[[147 148 149 109 105]
 [117 115 117 136 141]]: 136

[[132 135 129 124 132 131]
 [116 145 122 120 134 133]
 [119 125 144 134 105 119]]: 134

[[116 101 135 144 126 118]
 [120 107 132 145 125 121]]: 125

[[111 113 111 113 117 150]
 [139 137 139 138 136 118]]: 136

[[119 133 123 126 126 150]
 [129 136 129 117 130 131]]: 130

[[120 131 134 117 138 119]
 [102 112 128 112 116 117]
 [116 114 122 129 109 126]]: 116

[[128 121 128 103]
 [140 128 128 121]
 [125 110 119 127]]: 128

[[142 125 142 149 119  99 125]
 [121 129 125 122 106 130 134]]: 130

[[128 135 156 130 119 149]
 [134 138 133 127 127 127]]: 127
---
[152 133 125 128 123 119 122] gives 128, 152

[101 147 145 156 141] gives 145, 156

[[145 106 106 147 153 108 108]
 [141 111 111 142 147 112 112]
 [137 116 116 138 141 118 118]] gives 142, 153

[126 115 152 119 120] gives 152, 152

[123 112 145 136 104] gives 145, 145

[139 157 129 127 139 121 129] gives 127, 157

[156 101 102 103 158] gives 102, 158

[110 154 134 114 146] gives 134, 154
---
[151 110 103 148] yields 110
[107 140 121 123 128 123] yields 140
[107  99 152 106 103 147 146] yields 99
[108 145 150 110 110] yields 145
[111 105 147 110 108 144 143] yields 105
[117 147 154 131] yields 147
[104 151 130 114] yields 151
[136 150 141 116 108] yields 150
[119 148 132 134 125 138 106] yields 148
---
156  117  126  107  139 Answer: 117
139  128  120  103  145  144  132 Answer: 128
104  100  101  103  150  151 Answer: 100
110  105  145  148 Answer: 105
155  108  152  153  106 Answer: 108
118  151  131  120 Answer: 151
102  101  149  101  149  102 Answer: 101
---
[[123, 125, 126, 99, 114, 148, 131],
 [147, 133, 147, 128, 128, 135, 144],
 [128, 115, 141, 122, 124, 138, 110]] value 131

[[152, 103, 153, 154, 103, 103],
 [101, 155, 101, 101, 155, 155],
 [101, 154, 101, 101, 154, 155]] value 103

[[140, 109, 104, 107, 144, 116, 116],
 [133, 107, 123, 126, 105, 118, 155],
 [139, 113, 106, 109, 145, 114, 109]] value 116

[[156, 156, 156, 100],
 [156, 155, 155, 101],
 [99, 100, 100, 156]] value 100

[[153, 135, 124, 128, 130],
 [139, 123, 130, 132, 102],
 [125, 136, 134, 130, 119]] value 130

[[128, 128, 128, 128],
 [130, 130, 126, 130],
 [149, 150, 107, 150]] value 128

[[136, 148, 137, 126, 117],
 [140, 132, 114, 127, 132],
 [125, 129, 150, 113, 133]] value 117

[[123, 137, 123, 138, 123, 123, 123],
 [150, 111, 150, 111, 149, 150, 150],
 [119, 141, 119, 141, 120, 120, 120]] value 123

[[127, 119, 109, 146, 155, 140, 141],
 [141, 108, 141, 144, 134, 98, 102],
 [154, 112, 111, 110, 149, 153, 110]] value 141

[[122, 135, 141, 135, 105],
 [124, 127, 135, 123, 133],
 [118, 115, 137, 121, 131]] value 105
---
[[134 121 135 131 121 119]
 [114 120 139 128 139 138]
 [138 131 122 129 120 120]
 [131 124 133 130 125 123]
 [133 137 117 126 125 127]
 [143 150 101 123 120 124]
 [139 121 133 132 116 113]
 [116 139 119 122 142 145]] yields 113

[[130 113 106 125 123 116 142]
 [128 112 138 123 129 125 152]
 [103 114 125 107 119 152 116]
 [147 110 142 105 151 151 113]
 [118 143 141 153 139 103 117]
 [134 146 134 144 144 126 152]
 [149 142 149 110 121 125 136]
 [144 131 153 103 136 141 123]
 [103 113 152 122 119 115 133]
 [146 143 150 147 143 134 145]] yields 133

[[144 106 144 110 112 111]
 [118 143 115 138 144 141]
 [150 106 145 108 109 110]
 [107 145 112 151 153 148]
 [145 109 146 110 108 111]
 [142 111 144 114 114 110]
 [145 109 149 110 108 111]] yields 110

[[128 130 134 138 122 125 132]
 [127 142 134 124 143 136 128]
 [127 129 129 127 129 129 130]
 [120 131 143 138 117 123 152]
 [132 136 138 146 121 125 126]
 [118 131 139 130 124 126 151]
 [121 131 135 126 129 129 142]
 [133 143 135 136 137 133 118]
 [120 143 137 118 146 138 139]
 [132 138 134 135 132 131 120]
 [130 132 134 139 123 125 128]] yields 120

[[144 119 132 108 127 122 131 121 129 123 129 126 132]
 [135 115 121 131 132 133 127 132 127 125 139 112 149]
 [116 137 111 119 120 117 138 139 122 120 121 118 118]
 [135 116 125 130 130 134 126 130 128 129 137 112 149]
 [144 122 131 104 126 121 125 136 122 131 126 123 124]] yields 149

[[120 142 130 126 128 138 119 152 130]
 [120 142 130 126 128 138 120 152 130]
 [140 136 130 126 128 145 149 152 123]
 [120 142 130 126 128 138 120 152 130]
 [120 142 152 130 128 138 129 152 126]
 [120 142 130 126 128 138 120 152 130]
 [125 142 130 126 128 138 135 152 128]
 [120 142 123 126 128 138 107 152 134]
 [120 142 126 126 128 138 115 152 130]] yields 134

[[118 124 135 129 122 135 118 138 136 122]
 [141 141 119 136 118 117 133 133 133 134]
 [125 143 121 125 138 126 127 120 123 116]
 [133 153 124 115 123 130 114 132 124 132]
 [130 142 115 131 120 121 132 137 123 124]
 [117 127 136 125 127 137 116 131 135 118]
 [121 131 132 128 117 134 117 147 134 126]] yields 118
---
[125 130 105 127 141] → 141
[121 151 145 141 142] → 151
[142 138 130 151 129 106 129] → 151
[118 109 150 132 108] → 150
[129 136 104 134 129] → 136
[140 151 100 123 152 142 138] → 152
